Named turns come first, each shown by rows before and after it. Which turns, in which order, take the first row of each pair that follows to the second? Write the first one first, as in the answered first pair.
K (before -> after):
[-17  19  36  19  19 -21 -34  39]  ->  [ -2  15  32  27  26 -27 -38  37]
[-11  -3 -15   2  17   1  -3  10]  ->  [-22   2  -7  -2   9  -3   4  10]
[ 33  -2  -3 -17  -5  -7   9 -15]  ->  [ 25  -4 -10 -25   0  10  10  -3]
G (before -> after):
[24 -6 -3  5  1  7  1  0]  ->  [ 24  -3 -10   9   4   7   0  -8]
[  7   8  -7  12  -7 -26   2 -34]  ->  [ -6  19  -7  20   5 -27 -11 -25]
[ -9  38   8  16 -32 -30  25 -41]  ->  [-22  47   8  20 -22 -26  18 -32]
P (before -> after):
[ 29   8  -4  14   4  -9   6 -31]  ->  [38 -7 -4  7 18 13 -2 -1]
[  2   7  -6  13   2 -12 -23   4]  ->  [  3  -4  -5  -3  -5  12 -12  25]
[16 -4  1 -4  3  7 10  7]  ->  [ 7  0  2 -6 -9  0 16 -5]
[ 16 -19   5 -18   9  25  -7  33]  ->  [-16  -3   6 -28 -34   6  26 -10]
D (before -> after):
[-21  23   9   2   1  -8  -4  12]  ->  [ 10  10  -9  14  20  -9 -18   1]
[ 9 19  3  8  9 -6 -7 -3]  ->  [  5  21  -4   2   1  -3   3 -15]
[ 24 -22   8 -15 -18  23  15  18]  ->  [ 28 -25   7 -15 -17  22  16  16]
[-12   6 -14   2  25  14 -21   8]  ->  [-19   7 -24  -5  13  16 -13 -11]
Now pairs of rows:
(two turns a pair)
[ 20  12 -20  11  41 -34 -22 -24]  ->  [-34  17 -36 -35  12  17  16 -20] => K D
[ 15   3   9   3  13   4 -18   8]  ->  [  6  -2  15 -15 -14  14   6   5] => G P
[ 12   2   7  31   7 -41 -11 -27]  ->  [ -3 -17  16  -6  15  26  -2  47] => P K
[-43  14 -21 -13  -6   8   7 -16]  ->  [  2   3 -20  21  36 -10 -30  -1] => K P
[ -4  -3  17 -25  10  16   0   6]  ->  [ -1   7  13  -4  19 -13 -14 -17] => P P
[ 35 -24   5  10   3  -7  -1  -8]  ->  [ 20 -23 -13  -9   6  23   5  -4] => K G
[ 10  11 -19   5   8  -2 -21  -9]  ->  [ -5  21 -13   6   9  -3 -21  -5] => D P
[ 25 -22  51  13 -10 -36  17  16]  ->  [ 37 -37  -3  -8 -20  -9  34 -36] => K D
[  4  -1  13   5 -16 -21  -9  -7]  ->  [ -1  -6   0  -9 -25  -5   3 -17] => K D
[ 30 -25  -5  -2   7  20 -15  12]  ->  [  8 -17  26 -14 -17  13   3  28] => P D
[ 21  -5 -14  -1   4  11  -8 -21]  ->  [ -3  11  10  -2 -20 -10   6 -23] => D K
[-13 -12   5 -41 -31  44  34  -1]  ->  [-10  22 -19  10  -3 -19  -1 -69] => G P
[ 10  19  22  33   2 -34 -13  13]  ->  [ 33   0  -5  22 -18 -29   6 -24] => G D
[ -9   5 -20   7  13  -8 -10 -31]  ->  [-12 -10 -17 -21   1  30   9  -3] => P P
[  5 -16  -8  -2  -4   7   7  -5]  ->  [-10  -7 -17   3   7   3  -3  -8] => G G
[-11   3 -12  13  10  -6  -5 -16]  ->  [ -9  -5 -16   2  16  18  -5   2] => K P
[  3 -13  -4  -4 -25 -13  26 -11]  ->  [ 11 -10 -22  18  17 -18  -9 -10] => G P
[ 44 -24 -43  10  46  11 -27 -14]  ->  [-16  25 -36  24  25 -32 -18 -56] => D P
[  9 -15  -5 -20  17  29  -5   8]  ->  [-27  21   7  -6  -4 -12   1 -23] => K P
[ 22 -16 -25  -5 -17  -5  16 -41]  ->  [ 17  -5 -34  16  24  -6 -18 -28] => P G
[-12   9  12  -5  -1 -20   1   7]  ->  [  9 -10   0 -15  12   3  -1  19] => D P
[  8  13  10  34  43 -20 -43  23]  ->  [-34  17  47 -11 -20  -3  13  38] => P K
[  8 -20  25   0   8   3  -6  29]  ->  [-17  -6  32  -4 -19 -10  12  11] => K P
[ 15 -14  12   3  -7 -26   4 -14]  ->  [ 11 -10  23   4  -9 -27   3  -1] => D D
[ 48 -23 -17   6  14   1  17  -5]  ->  [ 19   1 -31  17  38  -3  -2 -15] => G G
[ 14 -11 -26   2   4   5   4 -25]  ->  [-12   9 -15  12  26   5 -15   3] => G G
[  7 -11  -7   0  -7  -3   9 -17]  ->  [ 15 -17  -8  -3   3   5   4  -3] => P P
[-26  10  17   0  -7  -7   1  18]  ->  [ -3  -6  16 -11 -28  -6  15   3] => G G
[-30  13 -11  12 -14 -12   0 -20]  ->  [ -9   9  -5  27   1 -25 -16 -15] => G K
[ 11   2  16  12   0 -16   8   2]  ->  [ 21 -12  -8   6   9   3   6  -6] => D K
[-20  32  -5  15  19 -18 -15  -5]  ->  [ 19   8 -21  17  23 -14 -18 -21] => G D
[-18  -4  -4 -18  -9  23  10  -4]  ->  [-24  19   0   8   4  -8  -7 -15] => P G
[ 14  -6   1 -10 -22 -18  14  -1]  ->  [ 23  -5 -16   4   7 -20  -8  -5] => G P
[  1  12  -2   0  22 -11  -3 -10]  ->  [  3   1 -12 -15  17  11   7  -7] => P D
[ 18  -2  -5  11  29   2 -19  11]  ->  [  6   3 -27   5  15   4  -8 -25] => D P
[-35  11   6 -13 -22  10  13 -10]  ->  [ 18 -10 -27   5   8   9 -14 -30] => D D
[-10   0  33 -14 -16   3  13  37]  ->  [ 10   7  18   7 -27 -39  12 -21] => G P
[  3 -12   0 -20 -24  15  23  -3]  ->  [ 21 -22   7 -14 -18  11  17   8] => D G
[ 23 -14 -21  -2   8  12   8 -15]  ->  [-28  14  -5 -13  -6  13  19  -5] => G D
[ -2   4  -8  17   3 -33 -18 -21]  ->  [-15  -8   2 -10  12  15 -14  35] => P K
[-37  29 -10  -8   6   7  -4   2]  ->  [-14  29   1  17  16 -23 -21  -1] => K D
[ 35 -15   6  14  14  -6  -5  15]  ->  [ -8   4 -25   2   0   0  12 -32] => D G
[  3   6  16 -17 -19   9  -4  -2]  ->  [ 19   3   3  -1  -3   0 -18 -16] => P K
[ 31 -32 -26  -8  19  31  -8   2]  ->  [ -2 -19 -29 -26 -10  34  20 -19] => G P
[-19  24 -12   6  -1 -14  -3 -23]  ->  [ 13  -5 -21   1  21  17 -16   7] => K P
[-35  20  -5  -7  23  20  -8  19]  ->  [-27  25  10   9  28  -4 -18  25] => K P
[-41  17  19 -11  -5   7  -2  38]  ->  [-29  16  35  -4 -23 -18   6  27] => P G
[ 23  -2  -6  16  -3 -28 -10 -34]  ->  [  7   9  30  18   0 -33 -16   8] => D D
[ -9  17  12   4 -10 -41  -7  -4]  ->  [ 22 -12   4  -3  15  -5 -19  33] => D P
[ -5 -17 -15   1 -21 -11   7  -4]  ->  [ -5 -15  -3   2 -23 -13   6  11] => D G
[ 24   1   5   9   4 -20   3 -29]  ->  [ 13   8  29  12   5 -26  -5   2] => D D
[ 28 -23  -6   8  13  10  -6  14]  ->  [  5 -18  -6 -10  -4  26  11  20] => K G
[-10  13  -3  14  20  -8 -15  -8]  ->  [-26   5   1 -14  -5  16  11   0] => P P
[ 33 -16  16 -25   4  24   0  23]  ->  [ 21  14  13   6  -3 -33  -9 -34] => P P
[-36  32   5   8 -20 -19   3 -13]  ->  [ -5  23   3  30   5 -34 -21 -10] => K G
[  7  12  11  25   5 -30 -16 -38]  ->  [-27  10  -5 -13 -19  13  14 -40] => K D
[ 32 -14  -6   2 -20 -21  18 -17]  ->  [ 35 -13  11   4 -21 -27  16  -3] => D K
[ -3  11 -24  19  23 -16 -20  16]  ->  [ -1   3 -40   7  20   0 -14   7] => D P
[-24  20  17  10  -1 -26  -6   4]  ->  [ -3   7  26   8   6 -21 -10  24] => G P
[-12  15  13  16  33  -9  -9  17]  ->  [ 18 -14 -14   2  38  19  -4   4] => P D
[ 16  -4 -19  -7   0   6  -2 -18]  ->  [  1   5 -20 -10  -6   2   3 -26] => K P
[  6   7 -10   9 -12 -29   6 -39]  ->  [  2   9  24  19  16 -29 -18  20] => D P
[-18  14  23  19  29   1 -29  28]  ->  [-29  22  43   8 -13 -19  -2  11] => P K
[  3   1  22  -4 -23 -28  18  -3]  ->  [ 27  -3   6  13  13 -30 -12  -2] => G P
[ 33 -21 -30   0  12   4  -8 -26]  ->  [-23  -6  -5 -31  -1  37   9  20] => K D
[ -7 -13 -36   3   0  20   5 -10]  ->  [ -4 -10 -38  12   6  10  -3 -15] => P P
[-12  18  18  14 -15 -34   0 -19]  ->  [  6  -1  10  12  27   6 -23  31] => P K
[-11  -2   1 -17 -43  -9  27  -3]  ->  [ 37 -15  -6  17  -2 -30 -11  -6] => K P
[-41  22  11 -18  12  14   4  38]  ->  [-34  39   7  11  29 -20 -19  14] => P P
[  2 -16   0 -24 -26   5  27  12]  ->  [ -7  -6  18 -12  -7  -1  10  40] => G D
[-48  22  28   2 -20 -15  12   3]  ->  [-26   5  35  -7 -40 -15  27  -1] => G G
[-34   5   2   5 -10 -25   5 -13]  ->  [-11  -1  -3  23  10 -33 -15 -12] => K G
[ 13  -2 -12 -12   5  -1   3  -4]  ->  [ -1   7  -9 -10   0  -9   7 -11] => K P
[  3  -8 -24 -11 -10  32  11 -10]  ->  [ -7  18 -16  17  -2 -14  -6 -32] => K P
[-17   2   0 -12   1   7  -6  22]  ->  [-17  12  -1   5   7 -17 -16   4] => P P
[ 19  -7 -18 -20 -23  14  15 -14]  ->  [ 38  -6 -21   3   6   0 -16  -9] => P P
[ 17 -20  11 -11 -20   9  20  -2]  ->  [ 33 -15   7  15   7 -11  -6  -6] => P P
[-17  19  -6  18   1  -2   9  -9]  ->  [-12   5  -6   8   7  22  10  19] => P P
[ -4 -13  62 -11  15   4   8  43]  ->  [ 18 -10  55  11  -6 -45  12 -19] => P K
[ 47 -29  29  -4  -2   4   7   0]  ->  [ 28 -21  43 -12 -21   1  20  -4] => P D
[ 19   3 -30  28  24 -19 -13 -39]  ->  [ -8 -13 -41 -17   8  45  16 -13] => K P
[ 22 -12  -4   2  -6  -6   1   4]  ->  [ 14  -2  -4   7  -8 -17   2  -8] => D P
[ -4  -3  -7  18   6 -11  -5 -27]  ->  [-15 -10 -16  -4  -6  18  11 -19] => P D
[ 1 -8 20  0 -3 16  0 37]  ->  [-13  11  29  10 -18 -16   6  14] => K P
[  6  -3 -11  -3  13   5  -7  17]  ->  [ -8   5 -22  -8   9   9  -1   3] => D G
[-32   5 -21 -28 -29   7  33 -23]  ->  [-26  12  19   9  26  -5 -16  51] => G D
[ 29  -9  19  -1 -22 -30  25 -28]  ->  [ 13  -5   9  -9 -27 -18  34 -39] => P D
[  5   5  -8 -10 -19 -18  31 -29]  ->  [ 41  -6  -3  13  17 -25  -1  -2] => D D
[-22  20   8  -2  -4   5   4   5]  ->  [ 17   1   3  12  17   1 -12  10] => G D
[  4  -8  23 -19 -11   0  11  25]  ->  [ 10   5  22  10   5 -32 -10   4] => P P
[ 29 -10  -4 -14  19  -4  -9  24]  ->  [ 17   0 -28 -16   3 -18   2 -28] => D P
[-14  15  20  14   5 -24  -9   5]  ->  [-21   6  24 -10  -9   4   9  23] => P P
[  2 -10 -40   1   4  16   1 -57]  ->  [ 11 -27 -39 -11  12  45   1 -24] => P P
[-19  16  -3  16  23   6 -21  16]  ->  [-39  24   2   1  -8   6   2  -1] => P P
[ -9   6  -3   6  26  -4 -13  10]  ->  [-16  -2  13 -13  -4   7  13  18] => G P
[ 43 -11 -10  10  26  -6 -21  -8]  ->  [  9  -2  -4 -23 -32   1  28 -32] => P P
[-30  28  12   5 -20 -27   2 -10]  ->  [ 15   6  24  20   0 -30 -18  19] => D G
[ 30 -28  13 -17  -5  23  24  20]  ->  [  4 -19  -4 -27 -16  29  37  -4] => G K
[-36  23   8  -3 -14  -1  11   0]  ->  [  7   8 -32  10   7   0  -2 -32] => D D
[-16  23  12  11 -14  -7   0 -15]  ->  [  4   3  20   7   5  17 -11  26] => D P
[-10   1 -31   5  17  -3 -12 -36]  ->  [-16  -7 -32  -7  22  21 -10 -14] => K P
[-24  13   0   7 -11 -22  11 -29]  ->  [-31  19  21   9  -5 -24   5   2] => G G
[-12   1 -40  -8  12  37  12 -46]  ->  [-12  14 -34  21  32  10 -12 -50] => K P
[-17   7 -36 -12  11   6  -7 -31]  ->  [-41  26   3  -3  12 -11 -16   6] => D P
[-33  27  17  -4  -3  -7  -1   9]  ->  [-6 13 33  4 -2 -9 -9 28] => P G
[  0  -3  -9 -11 -12   5  15 -12]  ->  [ -3  11 -10  10  10 -13  -7 -14] => P G
[-29  37  39  17  20 -16 -13  26]  ->  [ 27  -8  52 -11 -29 -13  28  16] => G G
[-23  14   4   8 -13 -17   1 -17]  ->  [ -9   6 -24   9   3  -4  -5 -32] => P D
[-15   2  14  -7  -7   9  -1  14]  ->  [  4   2   8  13   8  -9 -19   1] => P D
[-15  10   6   9   4  13   0   0]  ->  [10 -4 -1 15 12 14 -7  1] => G D
[ -6   2  25  -2 -24  -6  21  -3]  ->  [ -9   7   4   1 -21  -5  18 -29] => G G
[ 15 -18 -20 -20 -14  22  37 -10]  ->  [ 3 -9 29 -6 -1  6 21 47] => K D
[  7  -7  22 -22 -30  11  -1  22]  ->  [ 15 -13  13 -23 -16  22  -8  26] => D K
[ 19 -11 -23   8  -8 -10  -3 -34]  ->  [ 12   4  13  14 -20 -33   1 -20] => D K
[  4 -10  17 -20 -24  25  22  21]  ->  [  9   8  -4   9 -21 -20   9 -41] => G P
[-11  -5 -40  -4  -6  19   5 -41]  ->  [ 17  -9  -9  21  35   8 -36  17] => D D
[-37  16  21 -10 -24  -2  14 -10]  ->  [ -2  12  32  17 -12 -37  -4 -14] => K D
[-21   6  27   4   0   4  -7  37]  ->  [ 13   1  23  25   7 -25 -21  16] => K K
[  5 -21  -8 -18  -6  13   6   0]  ->  [  0 -10 -19  -6  -3   0  -1 -27] => G P
[ 12   4   9  23  17 -23 -27   2]  ->  [ 12  -4 -17   5 -10 -13   0 -38] => G D
[ -9 -29  -8 -13  39  18 -11  26]  ->  [-35   4 -10   4   9 -32   0 -36] => P P
[-10   4  24  -5  -6 -17  19   6]  ->  [ 17 -14   5  -5  22   6   2  17] => D K
[ 32 -17  18  17  -5 -39   7  23]  ->  [ 12 -12   4   0 -34 -35  35 -12] => G D
[ 23  -9  33   6   0   0 -17  40]  ->  [ 36 -26   4 -15 -35   7  14 -13] => G D
[ 36 -25   7  10  11  14 -24  19]  ->  [  3 -12  22 -15 -45   5  22  -4] => P K
[ -6  14   5  17  19 -13 -25   0]  ->  [-25   7  13 -16 -18  10  12   4] => P P
[-17 -10  -6 -18  10  23  -7  10]  ->  [-17   8  -3  -4  -7 -14  -1 -30] => P K
[-10  31 -18  30  23  -6 -18   6]  ->  [-33  38 -12  20   6  -4  -3   4] => D D
[-29  17   7 -14  10   8  -1  -1]  ->  [ -5  18  14   8  19 -18 -18  -8] => K D
[ -4  12  10  -2 -32  -1  18   0]  ->  [ 11   4  19   0 -18   5   9  24] => D P
[-17  18  -2   9  -4 -26  -3 -18]  ->  [ -4  11  20  11   0 -28  -8  12] => D G
[-39 -23 -19   5 -15  18  -5   1]  ->  [-42 -12   8  18 -14  -2 -12  19] => D K
[ -6  -2 -25 -30 -17  30  21 -15]  ->  [-24  35 -20  10  17 -14 -17 -27] => P G
[-33  13 -25  -7  13  12  -9  -5]  ->  [-36  21  -1   5  11 -10 -14   6] => D K
[-36  27 -15   2 -13  -1  -3 -27]  ->  [-12  21  12  24  16 -17 -30  11] => D K
[-22  41  43  28  16 -48 -16  28]  ->  [  9  10  65   4  -8 -33   6  53] => G P
[ 21 -16 -33 -26 -37  14  25 -32]  ->  [-51  31  19 -12 -14   6   2  37] => G D
[-18  10 -15   2  -1  -6   3 -24]  ->  [  6  -8 -18   7  21  10 -12  -5] => K P
[-21  10  35  11  -5   4 -10  28]  ->  [ -1  11  33  29  -7 -24 -15   1] => P K
[  3 -13  38   9   2   5  -2  52]  ->  [ 27 -21 -36  18  24  10 -12 -24] => D G
[ -2  -1  -7  -6 -11  10   8  -5]  ->  [-7 11 -4 10  1 -8 -4 -9] => P G
[ -6  10  16  -7  22  10 -10  24]  ->  [  6  -5 -17 -21   8  27   7 -14] => D P
[ 17  -4  13  21   2   3 -39   6]  ->  [ 12 -18  22  -5 -26  24 -10  14] => G P
[  9 -14 -32  -6   7  -2  -3 -22]  ->  [  3  -7   5   5  23  -9 -16  29] => D D
